rotation steps, each row followed by its count of steps:
The counts run from 0 to 89.
[-1.01 -1.53  1.62  0.55 -2.84  0.59 -4.10 -0.41 -0.82 -0.69  1.87 -2.14
 -0.88 -1.13 -0.35  1.51  1.37 -0.24  1.95  2.79 -1.42 -0.92  3.25 -0.48
 -0.24  0.95  6.52  3.01  2.32 -1.05 -0.10  0.88 -0.57 -1.51  0.79  5.08]
79
[-0.61 -3.65 -0.16 -0.46 -1.87 -1.34 -4.67  0.19 -0.46 -0.10 -0.82 -3.72
 -0.07  1.06 -0.98  4.56  2.25 -1.63  1.10  3.38  0.91 -1.66  1.90 -0.74
 -1.25  2.58  4.23  0.52  2.05 -0.33 -1.38  0.96 -1.45 -0.33  0.15  3.70]
78
[ 2.59  0.88  0.83  0.02 -1.31 -0.42 -3.53  1.73  2.00 -2.72  1.55 -2.55
  1.72 -0.27  3.20  3.56  1.28 -2.62 -3.77  2.41  1.59 -1.27 -0.22 -0.40
 -1.14  0.21  2.99  1.44  2.35 -0.47 -1.69  0.54 -3.82  2.71 -1.16  1.04]
1
[ 1.57  2.93  1.99  5.01  2.21 -0.22 -0.04 -0.25  2.65 -0.50 -2.19 -2.74
  0.87 -0.77 -0.33  3.58 -0.01 -3.36 -2.91  0.43  0.90 -1.82  1.59  3.40
 -0.87 -2.37  0.49  2.43  0.59 -0.81 -4.07 -0.28 -3.15  2.29 -1.47  2.87]
18
[ 1.60  1.75  2.71  4.78  2.25 -0.34  1.22  1.18  1.51 -2.97  0.02 -3.05
  1.19 -1.82  0.53  1.79  0.09 -2.06 -4.53  0.83  3.18 -1.03  1.30  3.83
 -0.86 -0.73 -0.10  1.63  0.51 -0.04 -3.03 -0.10 -3.77  1.86 -0.51  2.31]
17
[ 1.40  1.40  2.24  6.29  2.44 -0.48  1.08 -1.28  1.96  1.10 -1.06 -2.58
  0.03  0.67 -1.42  2.00  1.38 -2.85 -1.59  0.14  0.93 -1.36  3.31  3.44
 -1.59  0.19 -1.03  1.71  0.58 -1.34 -4.28 -2.46 -3.04  1.50 -0.20  3.15]
29
[ 2.76  5.30  2.09  3.52  0.20 -1.03  0.06 -0.51  0.96  0.06  2.07 -0.88
  0.19 -1.93  0.58 -1.65 -1.30 -1.18  0.03  1.99 -0.93 -1.00  2.64  2.30
 -0.63 -0.39  0.39  5.01  2.12 -3.26 -2.44 -1.96 -3.40 -1.02 -0.02  5.28]
25
[ 1.30  2.69  1.20  4.02  0.25 -2.30  1.18  1.12  0.67 -2.85  1.56 -2.61
  1.87 -0.92  0.08  0.92  1.15 -3.20 -5.59  1.27 -0.43 -0.81 -0.45  1.31
 -1.23  0.85  0.12  3.86  1.03  0.90 -2.53 -2.56 -4.87  1.64 -2.04  1.57]
22
[-3.36 -3.25  0.71  3.20  1.57  0.01 -2.98 -0.16  1.95 -1.14 -2.14 -5.52
 -2.25 -0.65 -3.36  2.05  1.41 -0.03 -0.08 -0.24  1.61 -1.74  3.56 -0.39
 -0.29  0.31  3.79 -0.38 -1.05  1.18 -2.29 -3.34 -3.77 -0.92  0.25  1.78]
61
[-2.61 -2.70  1.62  2.26  1.70  0.73 -2.62 -0.85 -0.05 -3.35 -2.62 -3.80
 -2.51 -1.05 -2.53  2.60  1.25  0.07 -0.90 -0.09  2.21 -3.06  3.02  0.86
 -2.51  0.73  4.79  0.10  1.22  1.33 -2.19  0.07 -1.69 -1.91 -0.93  2.44]
72
[-1.49  0.69  1.26  4.36  3.00 -1.47  1.32 -0.92  2.82 -0.95 -1.08 -2.79
  0.55 -0.95 -2.86  0.44  1.23 -1.12 -1.86 -0.38  2.93 -1.86  2.58  0.96
 -1.15 -0.05 -0.45  0.58 -1.34  0.86 -4.71 -3.15 -4.70 -0.59 -0.40  2.95]
39
[-0.65  1.13  3.19  4.80  2.65  0.21 -2.00  1.36  1.92 -4.24  0.35 -2.89
 -0.02 -1.49  0.98  3.47 -0.27 -0.28 -5.67  1.33  1.52 -0.82  1.21  2.39
 -1.22 -2.14  1.21  2.35 -0.31 -0.18 -1.59  0.64 -2.27  1.32 -0.99  2.28]
6
[-3.86 -1.36  2.48  0.21 -0.68 -1.23 -1.81  0.39 -1.61 -3.83  1.12 -0.91
 -0.15 -2.22 -0.57  0.19  0.70  2.87 -0.06  2.71  1.06  1.59  1.74  1.66
 -1.19  0.44  7.14  3.44  1.94  1.70  0.77 -0.68 -0.69 -2.05  0.50  2.69]
81
[-1.43  1.78  2.92  4.14  2.11 -1.71  1.44 -1.14  2.62 -0.23  2.47 -2.15
 -0.21 -3.68 -2.04 -0.99 -0.07 -0.27 -2.05  0.37  0.81 -0.74  1.51  1.18
 -0.96 -0.83 -1.31  2.49 -0.62  2.15 -4.54 -3.74 -4.49 -1.10  0.85  1.17]
38
[ 1.54  1.84  0.53  2.45 -0.41 -2.59  0.48  0.57  1.33  0.22  1.05 -2.49
  2.78 -0.57 -1.06  0.52  2.11 -3.33 -3.39  1.87  0.31 -0.78  0.78 -0.42
 -1.59  1.24 -0.32  1.49  0.90  1.76 -3.69 -3.98 -5.10  1.37  0.54  0.09]
33
[ 2.61  2.23  1.52  0.51 -0.70 -2.00 -1.18  1.31 -0.28 -4.16  1.94 -2.07
  3.18 -2.15  3.10  2.49  0.16 -1.94 -5.22  2.47  0.70  0.60 -0.78  2.31
 -1.34 -1.76  2.84  3.72  1.05 -0.45 -1.02 -1.53 -3.24  0.74 -1.29  1.71]
11
[ 3.24  4.61  1.38  2.09 -0.20 -2.45  0.37  0.13  0.90 -0.05  1.03 -2.79
  1.24 -0.96  0.97  1.30  1.77 -3.12  0.19  2.53  0.05 -2.16  2.03  0.61
 -0.89  0.92 -1.26  3.50  2.74 -2.70 -3.41 -0.84 -4.17  0.92 -0.26  3.62]
24
[-0.30  1.08 -0.49  4.00 -0.25 -1.66  0.60 -0.25 -0.50  1.45  1.31 -1.42
  1.39 -2.87 -3.04 -0.79  1.40 -2.00 -3.00 -0.04 -2.23  0.64 -0.78  0.68
  0.02  1.08  1.08  1.07 -0.50  2.40 -3.36 -7.72 -4.93 -0.87 -1.05  0.83]
43
[ 2.40  2.81  1.25  4.77  1.25 -0.56  1.00 -1.27 -1.26  1.57  1.79 -0.15
  2.57 -1.82 -0.90 -0.99 -0.13 -2.45 -1.49  0.71 -4.53  0.37  0.40  1.65
  0.99  0.45  0.77  3.37  0.65 -0.44 -3.90 -4.69 -4.08 -0.93 -2.51  1.25]
31
[-3.82 -0.76  1.39  2.73  1.79 -2.61 -0.28  0.37  1.18 -1.31  0.30 -3.56
 -1.55 -2.03 -3.14 -0.92  1.30  1.49 -1.54  0.86  2.10 -0.87  2.30 -0.09
 -2.06  0.56  0.89  0.84 -1.15  2.41 -2.92 -4.84 -4.11 -1.29 -0.23  1.39]
49
[-0.31  1.09  0.78  4.05  0.83  0.46 -0.65 -2.12 -1.42  3.00  0.47 -0.40
  1.08 -2.04 -2.93 -1.51 -0.01 -2.79 -0.71  1.10 -2.94  0.49  0.91  0.05
  1.16 -1.48  1.78  0.85 -0.21  1.33 -3.75 -6.48 -4.33 -0.60 -0.17  1.90]
42
[-2.76 -3.13  3.11  1.42  0.93  1.05 -2.27 -0.67 -0.40 -2.68 -3.30 -2.80
 -0.54 -0.57 -2.95  4.59  2.45  0.36 -0.15  0.95  0.67 -1.78  3.31  2.80
 -2.10  0.49  5.42  0.18  1.06  0.09 -1.51  3.15  0.48 -0.75 -0.12  1.72]
83
[ 2.36  3.02  0.01  3.47 -0.52 -2.15 -0.03 -0.03 -1.40 -1.02  0.42  0.17
  3.05 -2.59  1.02  0.60  0.93 -2.80 -5.07  1.45 -1.97  1.16 -1.33  1.32
 -0.12 -0.75  0.36  5.35  1.48  0.14 -3.00 -3.07 -4.80  0.34 -1.06  1.99]
21
[-1.24 -2.51  2.29  2.01 -0.65  0.10 -3.35 -0.92 -4.18 -1.75  0.29  0.61
  3.32 -0.54 -1.53  1.67  0.90  0.93 -3.76  1.85 -3.22 -0.58  0.87  3.42
 -0.34  0.30  7.14  1.94  1.98  1.69 -0.21 -1.05 -1.86 -1.46 -1.23  1.24]
86
[-4.39 -3.10  3.35  3.10  0.38  0.06 -3.11  1.04  0.05 -4.75 -0.50 -1.10
  0.23 -1.49 -2.29  1.96  1.79  1.44 -1.65  2.33  2.46 -1.78  2.14  3.64
 -2.97  1.14  5.84  0.96  0.41  1.57 -2.05  0.31 -1.10 -1.97  0.24  1.23]
82
[-1.88 -4.26  1.50  2.88  0.03  1.84 -4.14 -2.63 -3.29  0.20 -1.21 -0.10
  0.43 -0.40 -2.17  1.62  0.97 -0.01  0.24  1.59 -2.58  1.12  1.42  0.75
  1.00 -0.09  6.27  0.79  1.22  0.36 -0.91 -2.31 -0.85 -2.52 -1.19  3.24]
74
[-0.84  1.89 -0.04  1.78 -0.65 -2.42 -0.35 -1.80  1.54  3.05  1.20 -2.13
 -0.82 -0.88 -1.60 -0.93  1.60 -2.46  2.20  3.21  1.36 -1.58  2.88 -1.04
 -0.49  1.06  1.87  1.45  1.07 -1.71 -3.82 -2.89 -4.67 -0.99  0.74  4.68]
46
[-2.37 -3.08  1.37  3.84  0.88  1.82 -3.79 -1.49  0.31  1.04 -2.43 -3.53
 -1.67 -1.07 -4.17  1.22  0.44 -1.54  1.06 -0.23  0.30 -2.15  3.03 -0.42
  0.53  0.68  3.79 -0.19  0.57 -1.11 -3.43 -1.93 -2.57 -0.95 -0.85  3.34]
62
[-0.40  1.87  3.00  2.76  0.69 -0.49 -0.67  0.85  0.30 -5.00  2.55 -0.37
 -0.17 -3.60  2.56  0.81 -1.51  0.53 -4.34  1.55  1.06  1.31  0.55  3.10
 -0.45 -2.02  2.75  3.62 -1.65  0.71 -0.98  1.34 -2.30  1.46 -1.21  2.31]
5
[-3.46 -2.23  2.73  3.15  1.30 -1.56 -2.48 -0.77  2.21 -1.50  0.54 -3.50
 -1.15 -2.47 -3.76 -0.64  0.95  1.55 -0.66  0.73  1.83 -1.04  2.44 -0.45
 -2.06  1.11  1.69 -0.34 -0.81  1.81 -3.27 -3.14 -2.36 -1.58  0.36  1.63]
60
[-0.48  0.31 -0.56  2.39 -0.95 -3.44 -1.24 -0.84  2.62  0.80  0.99 -4.60
 -0.13 -0.17 -1.44  0.74  2.13 -3.27  1.80  0.81  1.33 -2.47  0.63 -1.49
 -1.37  2.42 -0.17  0.06  1.98 -0.17 -4.86 -3.96 -6.26  0.43 -0.19  2.83]
45
[-1.58 -2.21  0.09  2.39 -0.64 -1.20 -1.23 -0.21 -0.02  0.29  0.97 -1.88
  1.18 -1.03 -1.67 -1.14  0.46 -1.58 -2.34  0.59 -0.79  0.98 -1.08 -1.65
  0.58  1.50  2.95  0.15 -1.57  3.45 -2.05 -5.21 -3.26 -0.70 -0.62  0.55]
54
[ 2.56  2.77  1.19  1.54 -1.14 -1.63 -1.41  1.88  1.20 -3.80 -0.70 -3.19
  2.77 -2.09  2.13  2.21  1.95 -3.05 -4.63  2.29  1.79 -1.06  0.29  1.02
 -0.70  1.18  0.67  2.55  3.12 -1.20 -2.49 -0.07 -2.36  1.78 -1.06  3.07]
12
[-2.28 -0.45  1.31  4.89  1.44  0.09 -2.08 -2.85 -1.03  3.30 -0.56 -1.55
 -1.08 -0.53 -3.24 -0.94  0.70 -1.58  1.53  0.66 -2.84 -0.77  0.20  0.02
 -0.56 -0.55  2.72  0.25 -0.57  0.31 -3.93 -4.93 -3.28 -2.46 -1.69  3.01]
52
[-3.12 -1.95  2.94  0.67 -2.02 -0.25 -3.03 -0.22 -1.80 -2.68  1.99 -0.25
 -0.43 -3.04 -1.11  0.07 -0.52  2.50  1.62  4.38 -1.07 -0.19  1.92  1.31
 -1.15  1.50  5.98  2.92  1.32  0.71  0.04  0.13 -0.48 -3.23  0.73  3.64]
80
[ 1.79  3.89  2.63  3.28  0.13 -0.47 -1.88 -0.43  0.61 -2.12  2.17 -2.05
 -0.16 -1.14  2.60  0.69 -0.37 -2.00  0.20  2.70 -0.75 -0.58  2.73  1.23
 -0.61 -0.96  1.00  4.65  1.82 -2.76 -1.59  0.57 -2.81  1.08 -0.60  6.43]
14
[ 0.10 -2.02  1.58  3.34 -0.65  0.73 -3.18 -1.43 -3.85 -1.38 -1.50  0.21
  0.45 -0.91 -1.71  1.65  0.51  0.57  0.28  1.41 -2.48 -0.37  0.01  3.62
  0.44 -0.61  8.39  2.06  1.74 -0.81 -1.05  0.35  0.43 -1.92 -1.47  2.39]
85
[ 1.82 -0.75  1.45  2.57 -1.44 -1.80 -4.45  1.40 -0.27 -4.21  1.88 -2.85
  2.11 -1.98  2.55  2.97  0.56 -1.86 -5.39  3.40  1.09  0.85 -1.43  0.92
 -0.36 -0.17  3.16  2.92  1.21  0.67 -1.02 -0.16 -3.42  2.55 -2.46  1.16]
0
[-0.44  3.23  3.35  4.30  2.25 -0.87  2.46  0.13  2.42 -1.86  1.04 -2.43
  0.70 -3.17 -0.93 -1.39 -0.09 -0.10 -2.76  1.57  0.57 -0.23  2.33  3.02
 -1.65 -1.17 -1.10  3.65 -0.52  1.14 -3.60 -2.86 -3.77  0.95  0.20  3.55]
27
[-0.58  0.40  1.23  4.35  2.87 -1.26  0.68 -1.37  2.45  1.69 -2.64 -2.62
 -1.71 -0.12 -3.29  1.41  1.84 -2.37 -0.56 -0.28 -0.25 -1.07  3.25  1.09
 -0.52 -0.56 -0.85  0.04  0.33 -0.46 -5.41 -4.76 -2.95 -0.70 -1.00  2.91]
40
[-3.09 -4.59  0.24  1.11 -1.69 -1.80 -2.34 -0.51 -2.27 -1.49  1.56 -3.51
 -0.14 -1.34 -3.07  0.37  1.17  1.17 -1.27  1.12 -1.67  0.70 -0.86 -0.66
  0.03  2.43  5.28  0.62  0.29  3.64 -1.80 -5.68 -4.09 -1.05 -0.13  0.31]
65
[-0.25  1.53  1.37  5.32  2.17 -0.56  2.13  0.63  2.87 -2.36 -0.76 -2.25
  0.56 -1.85 -0.79  0.99  1.64 -1.97 -2.33 -0.04  1.50 -2.09  2.37  2.62
 -1.31 -0.51 -1.74  2.66  0.32  1.42 -5.43 -1.95 -3.91  0.42 -0.28  2.03]
28
[-3.09 -1.12  0.61  1.33 -0.72  0.11 -1.55 -1.82  1.03  1.24  2.36 -3.22
 -2.48 -1.38 -2.39 -2.19 -0.25  1.67  2.55  2.22 -0.89  0.12  2.43 -1.81
 -0.27  1.77  3.62  2.17 -0.06  0.70 -2.41 -3.83 -3.37 -1.35  1.30  3.66]
58
[-1.34  2.41  1.33  1.96 -0.90 -1.71  0.70 -1.27  0.49  2.18  2.81 -1.95
 -1.85 -2.69 -1.86 -1.65 -0.10 -0.10  3.21  1.82 -1.78 -0.02  1.73 -0.93
 -0.98  0.75  2.28  2.20  0.28 -0.71 -3.15 -4.79 -4.36 -2.12  2.29  4.36]
47
[-2.82 -2.48  0.19  2.59 -1.62 -2.56 -1.68  0.17  1.06  0.40  0.79 -3.82
  1.20 -1.41 -2.43 -0.16  2.84 -2.62  0.11  2.00  1.56 -1.46 -0.22 -2.18
 -1.74  3.13  3.41 -1.00  0.83  2.12 -4.75 -5.97 -4.69  0.29 -0.25  1.14]
55
